In the rows, 128 means zero.
One turn or mirror swaps these rows in pairs. Which row does each one swap with?
The rows were stretched afterwards, more along some directions than others.
J_165: [114 156 132 118 158 149 162 167 129 111 128  75 143 139 150 108 114 137
 109 119 128 113 137 147 124 119]
J_345: [145 130 133 111 136 151 141  81 146  99 139 154 144 150 140 123 109 132
 144 140 118 117 106 116 143 128]
J_618: [103 127 133 133 123 132 106 145 117 129 131 119 121 121 111 141  93 125
 147  98 131 128 173 128 144 151]
J_383: [141 132 115 143 113 135  97  83 147 126 108 161 108 131 149 110 137 146
 124 117 117 128  99 136 158 134]
J_141: [140 138 122 125 115 127  80 104 152 133 109 164  81 122 136 102 135 155
 119 102 132 132 111 144 158 132]
J_433: [121 134 129 145 115 134 136 105 108 116 135 106 166 104 143 155 122 113
 116 144 117 129 167 101 116 133]
J_667: [109 163 136 145 129 137 124 166 127 138 115 165 127 145 117 122 154 147
  91 109 153 156 129 152 108 136]
J_538: [112 130 137 125 113 100 101 151 131 143 128 125  96 119 100 132 118 144
 133  84 138 130 150 128 149 155]
J_311: [118 128 123 120 133 137 136 152 131 137 150 116 127 153 154 116 121 125
 118 127 125 101 129 139 154 134]
J_258: [134 105 137 115 145 108 131 136 155 139 145 100 133 148 119 141 114 119
 152 123 115 106 117 125 134 134]
J_884: [139 120 146 142 145 118 113 118 127 132 138 196 106 132 139  99 129 143
 133 108 151 133 106 123 146 157]
J_550: [120 152 130 125 154 150 138 162 138 121 122  73 142 141 150 118 114 142
 107 128 110 118 141 148 129 116]
J_487: [124 113 147 135 142 113 104 138 121 143 138 196 110 127 121  99 130 135
 141  88 157 142 123 113 147 162]
J_331: [123 115 126 115 126 123 136 143 138 131 147  91 153 156 126 146 124 108
 155 138 105 101 127 129 131 115]
J_690: [125 110 143 121 146 119 121 142 150 148 127 110 125 144 138 140 113 145
 135 121 121 102 105 139 123 121]
J_734: [143 120 130 132 124 124  86  87 161 133 118 158  90 110 129 112 139 137
 133 115 125 126  92 132 164 147]
J_632: [114 134 138 114 122  95  83 156 141 133 131 141  90 118  90 135 131 150
 137  83 140 142 145 135 143 157]
J_771: [127  97 133 112 130 155 133 133 120 118 108 144 170 119 111 121 103 123
 157 103 133 150 163 102 119 152]
J_240: [137 153 124 142 105 111  93 100 147 137 119 149  90 125 145 108 139 155
 119 113 122 128  98 142 164 127]
J_715: [137 122 149 132 144 115  96 142 119 140 140 185  99 122 135  99 133 155
 124  84 147 137 120 131 143 154]
J_682: [113 139 124 135 120 133 120 134 135 135 147 131 117 145 161 110 120 128
 116 136 128 102 124 138 159 133]
J_830: [137 126 116 131 115 121  87 101 153 121 112 161  97 132 142 101 141 142
 126 111 123 124 102 150 165 128]
J_702: [113 144 137 126 118 111  84 157 130 133 141 121  93 127 109 124 112 143
 140  89 134 133 158 138 145 146]
J_912: [113 152 119 130 159 155 153 165 128 124 123  76 142 133 159 116 112 134
 107 124 129 108 136 152 127 112]
J_297: [150 116 127 106 152 133 149  85 158  99 150 135 116 150 130 118 112 105
 153 137 119 111  95 117 142 132]
J_947: [117 127 128 123 100 136 148 116 110 113 131 118 164 105 130 156 130 111
 124 148 132 143 159 106 103 132]
J_973: [109 154 128 126 110 129 129 153 128 136 144 119 123 154 149 109 137 121
 113 131 125 114 141 141 157 129]
J_421: [104 134 123 125 133 132 133 152 134 140 147 113 124 154 158 112 122 118
 122 131 131  99 127 134 155 127]
J_153: [106 155 120 130 147 151 158 157 133 119 119  85 137 130 148 116 114 136
 103 128 125 118 138 145 128 108]
J_516: [115 106 131 127 102 109  97 136 130 134 121 120 109 119 102 143 112 135
 146 110 120 126 157 130 150 148]
J_209: [108 139 124 130 106 114 101 158 112 148 136 136 102 128  95 133 122 142
 136  90 137 138 168 130 137 144]
J_627: [113 139 120 133 124 120 133 129 133 134 152  93 113 129 160 119 124 115
 115 147 116 102 133 126 163 128]
J_254: [143 128 139 117 153 163 136  87 150  98 155 134 139 150 138 121 109 107
 153 151 115 110 102 124 153 131]
J_321: [126 130 153 125 143 118 114 148 139 131 143 106 123 152 130 136 112 144
 133 129 108  99 118 149 132 108]
J_19: [140 121 116 122 109 111  82 104 162 138 116 162  79 124 125 108 138 130
 133 102 126 129  97 135 154 139]
J_753: [113 155 139 139 119 148 122 164 123 138 115 173 129 158 121 116 144 169
  97 105 159 154 134 142 111 140]
J_581: [117 144 123 124 110 133 162 123 102 112 121 119 137 115 133 135 128 122
 116 124 143 129 172 108 104 138]
J_803: [151 132 142 118 143 142 130  84 145 104 153 150 145 153 142 128 109 128
 150 143 116 127  96 121 149 130]
J_601: [108 145 125 130 160 153 160 164 126 125 118  72 154 138 137 117 108 123
 113 128 120 107 146 131 125 115]
J_821: [148 127 107 136 103 116  98 100 161 138 111 158  84 125 142 100 148 150
 120 111 113 131 103 140 155 128]
J_500: [123 111 138 111 134 150 129 146 115 119 109 137 155 112 108 123 102 136
 145 106 145 153 160 104 115 148]
J_271: [126 164 139 138 165 163 158 163 123 117 127  81 145 138 159 100 103 141
 101 127 119 117 131 152 119 114]
J_111: [113 120 127 138 128 148 103 147 137 143 121 177 151 154 118 130 145 138
 107 108 139 148 120 137 111 150]
J_523: [129 114 138 112 126 143 141 147 116 121 117 128 156 113 106 120 104 134
 145 103 130 147 168 106 122 145]
J_985: [134 114 158 133 138 107  98 125 130 136 148 194 116 130 123 104 147 142
 130 101 141 147 107 120 144 157]
J_878: [137 118 138 108 130 145 138 139 127 118 110 120 150  99 122 125  95 135
 131 113 135 150 156 114 118 155]
J_877: [117 150 136 137 110 139 118 165 122 149 115 186 122 147 110 112 155 162
  99  95 157 155 138 131 109 138]
J_972: [152 134 125 106 144 148 150  89 152  87 153 140 125 149 140 116 109 125
 144 144 112 124 121 121 142 128]
J_772: [131 107 136 104 131 144 125 153 126 125 111 147 171 119 112 124 109 125
 149  97 138 153 152 116 119 153]
J_548: [128 113 124 110 135 149 147 151 116 122 113 153 156 114 112 118 117 132
 144 102 153 155 158 105 116 151]
J_72: [149 104 131  99 138 143 150  93 150  96 140 162 146 159 128 113 115 119
 158 135 126 115 103 120 146 126]
J_440: [112 155 118 126 159 158 150 166 129 121 129  87 148 134 153 115 120 134
 105 126 128 117 142 141 124 116]
J_747: [121 131 121 139 126 143 138 101 117 107 143 101 158 113 146 154 127 109
 115 152 115 130 160 103 120 139]
J_762: [132 106 137 105 143 152 136 148 119 121 115 154 160 112 114 125 100 136
 149 100 154 153 151 113 114 152]
J_177: [133 124 150 123 146 128 110 137 138 130 149 106 147 157 141 142 110 128
 145 128 111 110 114 137 129 120]
J_14: [151 101 128 119 155 156 154  73 147 101 148 142 148 152 139 119 110 111
 152 145 114 112  98 114 147 129]
J_443: [108 149 125 118 155 152 153 162 142 121 117  77 142 145 141 113 113 135
 110 120 120 109 146 141 128 119]
J_880: [130 120 132 119 146 108 116 130 144 142 147 102 123 139 126 153 125 136
 134 130 113 112 118 131 126 127]
J_465: [133 109 133 111 132 150 142 135 121 118 101 151 163 115 124 127 108 130
 148 115 143 157 146 112 110 135]
J_542: [133 131 155 138 141 120 103 147 121 145 141 208 102 141 122  88 134 152
 130  93 156 151 112 127 143 151]

J_542 pairs with J_627
J_523 pairs with J_550
J_165 pairs with J_772
J_734 pairs with J_254
J_702 pairs with J_258
J_581 pairs with J_111
J_771 pairs with J_443

One turn or mirror swaps these rows in pairs. Which row does each one swap with?
The rows were stretched afterwards, more along some directions than others.
J_238: [116 125 136 135 143 141 121 157 112 133 123 142 125 143 121 139 135 107
 132 115 147]
J_572: [117 115 141 161 133 127 136 165 135 121 128 151 129 157 137 116 121 103
 129 112 115]
J_869: [124 123 145 134 119 122 143 129 116 148 117 146 130 125 111 133 145 117
 129 158 150]
J_626: [140 133 123 131 139 155 128 122 131  98 140 141 114 133 142 109 130 110
 128 100 148]
J_767: [154 130 128 140 112 109 136 111 148 124 130 117 122 117 138 110 128 134
 127 147  99]
J_731: [137 130 115 141 119 121 144  89 129 136 133 133 139 117 151 127 149 128
 137 127 109]
J_202: [142 115 124 144 104  86 132 111 134 136 122 109 125 120 115 130 141 155
 136 155  94]
J_419: [137 120 139 153  91  77 137 137 148 145 113 107 119 119 100 141 143 126
 126 159 110]
J_976: [115 115 137 140 142 104 111 130 142 102 132 108 125 131 127 150 112 116
 136 120  92]
J_329: [111 116 136 137 162 141 127 141 147 107 130 127 143 122 133 136  93 122
 143 119 136]
J_219: [125 115 131 145 119 105 140 156 144 120 128 117 123 125 101 146 124  88
 111 114 126]
J_403: [121 133 142 125 111 121 141 128 124 142 113 110 119  85  87 132 143 128
 119 160 154]
J_100: [123 120 149 160 117  88 125 131 137 126 107 104 131 137 126 133 139 125
 139 141 124]
J_192: [128 132 125 141 126 106 152 180 146 150 132 128 127 140 106 119 143  90
 110 140 126]
J_883: [149 128 129 149 102 109 141 127 137 128 132 116 123 134 119  98 139 145
 118 136 127]
J_900: [101 108 142 141 126 122 127 138 154 133 107 123 132 111 120 168 123 101
 142 150 120]
J_171: [137 137 135 128 132 136 129 155 138 133 109 139 109 113 139 130 140  82
 118 117 128]
J_306: [129 115 137 145 157 133 138 164 161 119 126 129 127 128 128 135  99 112
 138 118 130]
J_832: [142 156 140 130 119 137 141 152 151 145 128 130 116 101 137 109 139 106
 101 140 155]
J_514: [123 125 134 151 127 102 120 144 148 112 128 115 125 145 133 157 113 107
 133 122 113]
J_64: [124 116 141 151 128 112 122 121 140 114 116 118 130 143 134 161 117 140
 150 120 106]
J_372: [119 135 130 120 129  97 142 162 125 170 113 126 120 117 113 124 157 107
 115 159 141]
J_531: [136 138 130 131 135 102 135 160 103 156 130 135 128 151 105 101 159 104
 110 143 146]
J_686: [127 113 145 145 119 118 114 111 136 127 118 137 118 135 137 140 127 123
 149 136 123]
J_386: [134 112 131 150 113 136 141 134 148 108 137 127 116 116 126 145 112 115
 139 109 112]
J_92: [122 117 126 106 133 111 138 151 141 163 115 138 131 120  98 138 146 132
 124 156 114]
J_182: [115 123 149 148 132 103 123 122 143  86 119  89 131 111 126 162 109 127
 135 122 103]
J_621: [123 117 144 155 105 122 145 144 139 131 128 110 114 102 124 158 135 102
 134 135 117]
J_417: [148 122 116 152  88  92 138 112 134 146 126 127 119 138 123 128 161 137
 128 147 107]
J_362: [155 105 123 150 120 101 141 105 147 118 128 133 122 123 132 113 127 141
 148 128  82]
J_862: [130 142 120 140 113 107 137 159 116 170 115 120 127 130 119 117 170 123
 116 161 143]
J_212: [116 119 142 151 120 111 131 143 147 105 128 108 131 147 118 152 114 126
 138 113  98]
J_364: [135 132 119 136 119 113 152 106 134 111 139 127 134 117 142 108 132 124
 133 123 111]
J_130: [141 127 155 145 138 144 141 178 157 124 134 138 123 133 133 116 129  81
 116 123 165]
J_582: [130 152 145 120 110 122 122 141 132 125 111 109 122 107 119 119 132 119
  97 147 125]
J_5: [129 143 126 137 139 149 117 146 131 121 133 145 114 133 148 122 141  78
 115 129 159]
J_820: [128 114 138 141 152 127 120 173 121 128 115 131 121 149 114 134 122 108
 133 116 139]
J_913: [123 121 145 150 139 141 128 167 141 136 117 129 128 129 119 149 123  89
 121 125 162]
J_101: [117 118 134 149 153 143 128 141 135 101 133 126 117 121 138 120 107 100
 134 113 153]
J_555: [139 139 125 140 109 119 147 179 145 160 139 130 111 120 113 105 149  86
 104 137 141]
J_597: [132 108 123 136 135  94 149 131 140 121 120 130 121 128 132 117 119 141
 142 118 130]
J_921: [127 125 135 152 131 113 135 151 140  95 142 126 130 153 124 131 120 112
 124  99  93]
J_498: [147 121 131 139 143 115 128 117 147 135 125 145 114  98 145 109 124 104
 129 114  84]
J_503: [138 139 136 143  95  91 137 135 134 140 115 102 122 117 116 133 152 113
 111 161 105]
J_152: [125 126 133 117 121 145 139 118 138 131 113 136 126  88 118 140 126 135
 128 154 119]
J_459: [124 126 140 159 127 106 120 139 139  96 136 105 134 150 131 145 123 117
 131 106 108]
J_599: [142 139 133 130 123 121 135 139 109 156 125 135 119 112 121 103 161  97
 113 155 150]
J_786: [116 125 131 117 127 133 112 140 122 116 114 119 121 144 104 123 131 140
 127 131 137]
J_628: [118 117 144 155 134 124 127 137 137 148 121 138 140 135 117 153 138 124
 137 139 136]
J_396: [148 151 147 120 123 133 117 126 120 124 145 120 110 117 115  92 143 109
  99 157 169]
J_541: [118 128 137 144 143 108 113 143 151  95 114 114 138 145 138 152 104 128
 132 114 106]
J_22: [113 126 148 155 144 124 112 148 128 135 128 111 133 120 117 170 132  93
 131 137 140]
J_199: [128 137 137 133 122 108 104 149 133 143 118 115 121 128 113 151 136 124
 107 152 110]
J_729: [132 140 117 130 122 120 142 138 121 148 140 128 113 111 106 101 150 104
 103 134 141]
J_844: [128 140 137 138 130 107 127 170 147 151 112 119 116 103 133 130 153  83
 108 155 118]
J_336: [130 127 134 144 100  89 144 137 145 125 107  93 130 116 105 135 121 145
 127 144 116]
J_350: [131 132 134 119 108 124 144 122 117 130 135 120 114 100  93 114 147 120
 113 163 145]
J_12: [139 138 139 148 117 139 145 131 143 125 138 146 114 118 150 118 151  72
 126 120 141]

J_5 pairs with J_403
J_336 pairs with J_514
J_503 pairs with J_64
J_832 pairs with J_900
J_92 pairs with J_130
J_419 pairs with J_541

